In the rows, zero is written as 128.
The rows of A fall into several groups, which share some directions, and each row is roughly a mix of its group's hidden directions.
A:
[[146 170 137  70  92 127 134 114 160 114]
 [ 95 114 113 124 199 112 130 148 144  99]
 [ 92 155  69 113 144 124 116  84 144 124]
 [145 146 134 157 138 182 187 141 131 116]
 [189  96 138 117 159 154 160 107 141 140]
 [141 123 135 136  68 127 171 144 140 175]
 [172 160 133 130 125 118 111  82 181 128]
 [186 111 121 164 119 112 112 174 104 133]
 [138 122 151 156 115  83 137 195 133 119]
 [124 127 158 119 174 120 104 105 112  66]
 [ 84  71 144 121 149 146 139 112 109  91]
 [141  62 125 116 112 157 109 111 154  94]
 [106  76 131 133 157 112 169 158  92 116]
 [100 145  90 122 108 139 125  58 144 119]
 [134 144 161 148 170 130  95 102 123  74]
 [ 98 137 145 117 122 127 127 155 102  54]
 [127 125 113 110  65 134 153 163 136 172]
 [111  82 103 150 153 114 150 169  87 136]
 [137 157 113  71 100 108  88 152 125 107]
 [141 109 103 152  63 103 114 102 118 155]
 [ 94 132 136 114 111 115  86 116  80  80]
 [171 128 147 148 142  97 118 183 117 165]
 [157 118 129 153 160  94 140 190 150 141]
 [117 136 143 159 183 109 102 151 172 107]
 [135 148 109 108  78 124 147 168 136 179]
 [123 105  98 143  73 125 101  92 122 168]
 [149 157 147 167 129 158 158 183 147 137]
 [131 156 135  82 107  81 165 148 108 152]
 [ 99 147 151 145 120 160 110 126  65  98]
 [141 121 160 100 116 124 150 199 126 104]
 [123  77 147 165  89 169 128 112 144 114]
 [ 94  79 108 124  96 119 132  77 102 132]
 [111 142 146 159 156 179 180 132 127 107]
 [104  81 166 157 114 127 129 175 105 112]
 [138 115 156 147 142 132  90  88 129  67]
 [111 142 148 119 203 146 129 149 148 102]
 [198 123 139 151 118  91 110 141 101 135]
 [144 135 183 104 131 141 149 185 145 144]
 [114 125 107 100 145 184 118 143 118 183]
 [138 148  85  79 117 124 123 100 163 164]
 [187 146 131 150 152 168 156 103 143 142]
 [186 100 158  94 131 111 143 104 136 159]
 [ 93 191 128 104 131 111 114 160  95 127]
 [151 128  78  88 123  87  88 111 133 120]
 [122  75 160 104 151 150 181 138 130 123]
 [144 157 116  98  75 165 116 133 118 170]
 [146 145 119  89 128 112 156 190 158 111]
 [184 112 146 163  97 136 129 169 124 152]
 [100  83  85 116 142 149 127  88 108 158]
 [121 153 126 136 146 170 170 176 125  90]
 [174 104 158 136 158 141 162  82 137 147]
 [100 122 137 104 153  67 105 169 113 141]
 [179 103 146 166 107 130 125 178 109 133]
 [ 61 128 124 110  91 136 114 152 122  92]
 [125  84 165 167 148 134 168  90 126 118]
 [125 145 148 170 143 176 182 119 132 108]
 [112  93 144 168 129 121 112  60 129 134]
 [119  62 143 129 154 164 128 111 137  91]
 [107 123  94 155 151 126 139 153  67  97]
 [104  86 114 187 139  87 110 142 124 125]
 [148 133 129 111 138  89  86  89 121  77]
 [132 127 101  85 160 180 136 114 123 169]
 [110 139 151 141 137 174 166 146  98  79]
 [107  89  94 134  77 123 112 111 111 169]
 [143 122 157 159 188 134 120  92 132  93]
 [141 140 120 104  82 115 167 161 135 179]
 [ 59 157 118 123 135 167 143 114 153 120]
 [173 149 143 130 188 141 155 128 142 159]
 [ 95 155 172 177 111 147 157 140 107 139]
 [103 100  86 174 154 101 110 160 112 130]
 [129 103 103 105 112  87  63 129 116 143]
 [ 97 133 142 159 134 173 123 105  74 103]
 [143 161 162 102 178 140 143 159 159 107]
 [133 101 108 173 107  65 133 119 117 105]
 [ 95 176 148  98 122 123 132 125  98  76]
 [107 100 137 181 130 149 101  81 100 130]
 [112 151 175 114 116 154 153 126  80  90]
 [133 123 148 145 144 183 191 112 118 122]
 [132 140 119  67 131 133 140  67 150 128]
 [185  99 112 162 104 123 143 143 167 114]
 [125 117 107  98 109  77  67 143 124 128]
 [ 93 114 133  81 156 180 121 122 138 160]
 [124 137 175 119 128 157 180 174 130 146]
 [102  94  90 107 156 126 130  71 130 102]
 [150 106 115 126  69  99 120 111 151 172]
 [173 122 136 182 118 143 148 118 161 166]
 [118 118 124 142 175 131  83  93 122  79]
 [152 102 152 123 126 142 139 201 136 154]
 [138 113 198 141 115 156 169 138 135 116]
 [106  93 122 152 143  86 100  90 171 133]
 [ 59 129 128 124  93 144 118 147 121  88]
 [122  94 132 165 127 166 120  77  87 129]
 [131 113 108  97 102  80  67 129 115 129]
 [109 132 111  92  88 125 160 171 120 171]
 [151 175  97 113  85  90 102 136 130 150]
 [107  85 121 161  99 127 136 141  68 141]
 [155 144 154 163 133 165 171 162 148 154]
 [168 124 147 146 180 142 159 126 145 170]
 [ 94 114 123  66 134  99  93 136  97 124]
 [156 121 155 101  75 110 134 102 168 153]
 [ 72 107 125 124  89 148 118 169 123  97]
 [120 129 106 148  88 120  81  77 152 146]
 [145 127 157 133  95 155 175 164 148 166]
 [105  92 115 171 142 127 135 162  73 131]
 [137  80 141 136 170 180 124 125 152 102]
 [118 146 138 172 146 186 169 127 116 111]
 [131 114 132  65 111  89 137 139 129  82]
 [142 148 102 127 128 179 144  73 138  94]
 [ 64 145  98 132 119 102  99 113 112  96]
 [144 167 158  92 156 141 159 164 130  95]
 [143 164 158 122 174 125 138 175 154 100]
 [ 92  92 112  95 135 103  95  88 103 107]
 [121 128 114 105 113  73  66 128 131 149]
 [146 150 135 172 137 177 181 134 141 118]
 [ 99 110 108  72 156  91 139 117 156 105]
 [163 130 135 169 132 171 171 160 147 144]
 [ 91 103 153 176 148 156 170 120 114 140]
 [ 55 128 149 101  99 139 130 114 134 103]
 [118 126 143  61 122 174 155 117 115 144]
 [137 145 116  95  85 139 143 181 141 168]
 [127 117  93 108 135  99  98  77 139 174]
 [117 161  91  97 124 119 115  66 131 103]
 [ 88  96 119  98  71 122 108 156 126 111]
 [122 135 156  98 129 131 167 190 102 105]
 [200 132 127 156 141 143 145 102 137 158]
 [ 75 127 103 101 117 158 137  81 150 107]
 [112 146  81 146 114 183 138  94 149 112]
 [145 156  98  98  71  97  93 135 131 131]
 [150 157 143 139 132 184 178 137 114 155]
 [151 160  81 117  86  97  98 130 138 155]
 [ 91 114 116  89 132 147 142  67 142 102]
 [ 89 141  88 143 109 160 121  97 124  79]
 [116 103 130 132  79 124 105 169  98  84]
 [184  88 149 105 103 149 151 104 142 143]
 [102  95  91  90 156 147 140 156 118 167]
 [115  90 113 111 126 173 130 109 104 186]]

In each list below, one row fits none of the groups, and each other row fits one group, some only roughly. Which row is it?
  Z_269: [149 157  74 145 132 136 122  70 143 135]
  Z_701: [115 138 137 167 121 166 195 141 126 142]
  Z_677: [108  86 173 107 137 150 134 126 118  73]
  Z_914: [134 162 155 182 128 159 168 120 149 149]
  Z_314: [128 104 183 119 148 173 162 154 135 111]
  Z_27: [ 75 164 136  95 107 102 115  87 130 117]
  Z_343: [140 101 158 164 130 191 142 142 157 132]
  Z_591: [106 171 126  76 127  95 140 161  97 136]
  Z_456: [136 119  53 101 134  97 130 109 147 135]
  Z_8: [135 160 109  92 138 112 148 176 178 136]
  Z_319: [148 163 121 121 163 150 100  89 177 143]
  Z_274: [118 129 128  70 108 101 109  89  92 105]
  Z_828: [174 133 139 153 100  98 106 178 101 131]

Z_701
  Z_472: [182 116 105  95 159 100 126 127 139 170]
  Z_5: [119 166  73 127 113  87  93 116 115 148]
  Z_498: [106 127 149 169 124 146 125 201 125 137]
  Z_926: [154 152 126 102 181 116 143 168 162 107]
  Z_586: [170 167 117 156 117  99  81  97 137 125]
  Z_570: [114  97 168 107 165 168 135 141 133  83]
  Z_604: [ 87  88 123  75 114 130 103 105 133 101]
  Z_344: [128 167 115 123 133 119 148 193 169 114]
  Z_847: [129 168  81 133 117  79  97 106 115 147]
  Z_505: [140 154 149 151 142 130 147 175 167 176]
  Z_242: [105 129 105  81 129 113  99 103  77 100]
  Z_93: [127 128 163 158 141 169 173 110 137 172]
  Z_540: [163 109 159 137 116 120 136 162 144 191]
  Z_905: [ 85 159 141 153 144 147 103 171 100  98]

Z_604
  Z_807: [ 84 148 140 144 122 138 110  74  88 106]
  Z_964: [158 164 112 103 182 128 158 149 136  96]
  Z_272: [154 112  88 153 113  96 149 173  93 142]
  Z_703: [127 117 122  82  94 123 122  84 171 162]
  Z_506: [127 110 162  95 123  82 146  88 168 137]
  Z_59: [129 164 141  98 122 158 156 106 188 140]
  Z_296: [137 153 101  78 126  79 122 157 162 128]
  Z_48: [ 99 110 102  75 166 152 154  98 118 137]
  Z_180: [156 130 128 107 108 143 123 203 100 134]
  Z_424: [149 116 122 115 105  72  72 123 143 150]
  Z_302: [117  83 107 156  83 113 112  98 117 166]
  Z_526: [161 148 101 100 116 177 128 112 103 172]
  Z_813: [106  89 171 104 162 151 161 136 117  98]

Z_59
  Z_24: [ 60 151 116 120 101 133 107 117 118  89]
  Z_561: [107 151 182 123 156 115 121 152 150  79]
  Z_748: [129 173 138 107 170 142 143 134 116  70]
  Z_80: [176  83 125 155 129 155 153 149 153 157]
  Z_895: [121 140 104 146  77 113 164 138 123 183]
  Z_787: [ 89 107 135 126  89 111 125 183 159 107]
  Z_15: [ 50 132 102 115 142 129 124 101 135 107]
  Z_870: [116 127 116 124 138 179 161 121  84  80]
  Z_134: [128 104 151 130 153  97 156 109 177 174]
  Z_106: [108 128 125 130 192  87 110 156 100 112]

Z_787
  Z_19: [ 60  93 120 114 136 132 157 132  93 129]
  Z_548: [149 108 124 174 110 133  75 101 118 165]
  Z_835: [148 153 132 125 116 128  75  64 131 144]
  Z_564: [159 121 159 150  60 110 127 120 128 158]
  Z_103: [130 144  80  78 137 131  77 150 126 119]
  Z_554: [138  96 114 152 148 193 122 146 163 145]
  Z_42: [194 130 120  82 132 103 114 124 158 125]
  Z_162: [126  85 184 117 136 139 148 112 121  80]
  Z_335: [ 98 127 118 175 128 106 107  92 114  76]
  Z_976: [130  63 122 119 112 165 151 115 159 155]
  Z_474: [138 124  67 106  90 110  98 135 140 162]
  Z_880: [135 107 122 142 134  90 130 118 194 169]

Z_835
  Z_307: [151 124 105 113 134  85  68 153 137  98]
  Z_953: [155 133 137 159 132 133 177  91 178 144]
  Z_243: [142 148 110 100 146 128 159 182 170 155]
  Z_649: [124 144 127 166 198 128 111 117 146  96]
  Z_110: [ 99 161 171 152 125 115 125 183 127 156]
  Z_996: [179 159 138 180 102 146 139 125 136 155]
  Z_832: [165  90 125 132 138  76 168 159 132 134]
  Z_932: [164 132 133 175 120 161 132 179 133 160]
  Z_404: [153  90 108 108 156 102 127 147 145 186]
  Z_655: [139  82 167  75 117 105 135 158 133 142]

Z_307
  Z_620: [120  83 113  85 108 145 159 121  97 168]
  Z_814: [161 116 112 136 140 100 124 117 184 179]
  Z_686: [ 85 110 149 158  92 136 177 117 104 150]
  Z_125: [112 116 128 118 177 106 157 178 125  87]
  Z_467: [179 130 148 108 168 125 152  92 151 159]
  Z_266: [134 127 146 115  96 174 118 126 128 196]
  Z_164: [120  82 113  86 119  86  92 113 103 115]
  Z_149: [120 128  97 170 169  81 119 147 148  99]
  Z_557: [109 171 130 173 126 163 103 158  95 114]
  Z_414: [138 128 133 120 106 188 106 125 123 187]
  Z_816: [162 106  98 147 121 111  94 113 146 186]
  Z_918: [117 124 181 158 155 140 187 129 118 139]
  Z_903: [123  73 126  96 133 150 144 138 129 186]
  Z_761: [150 150 132 119 154 140 139 156 202 131]

Z_761
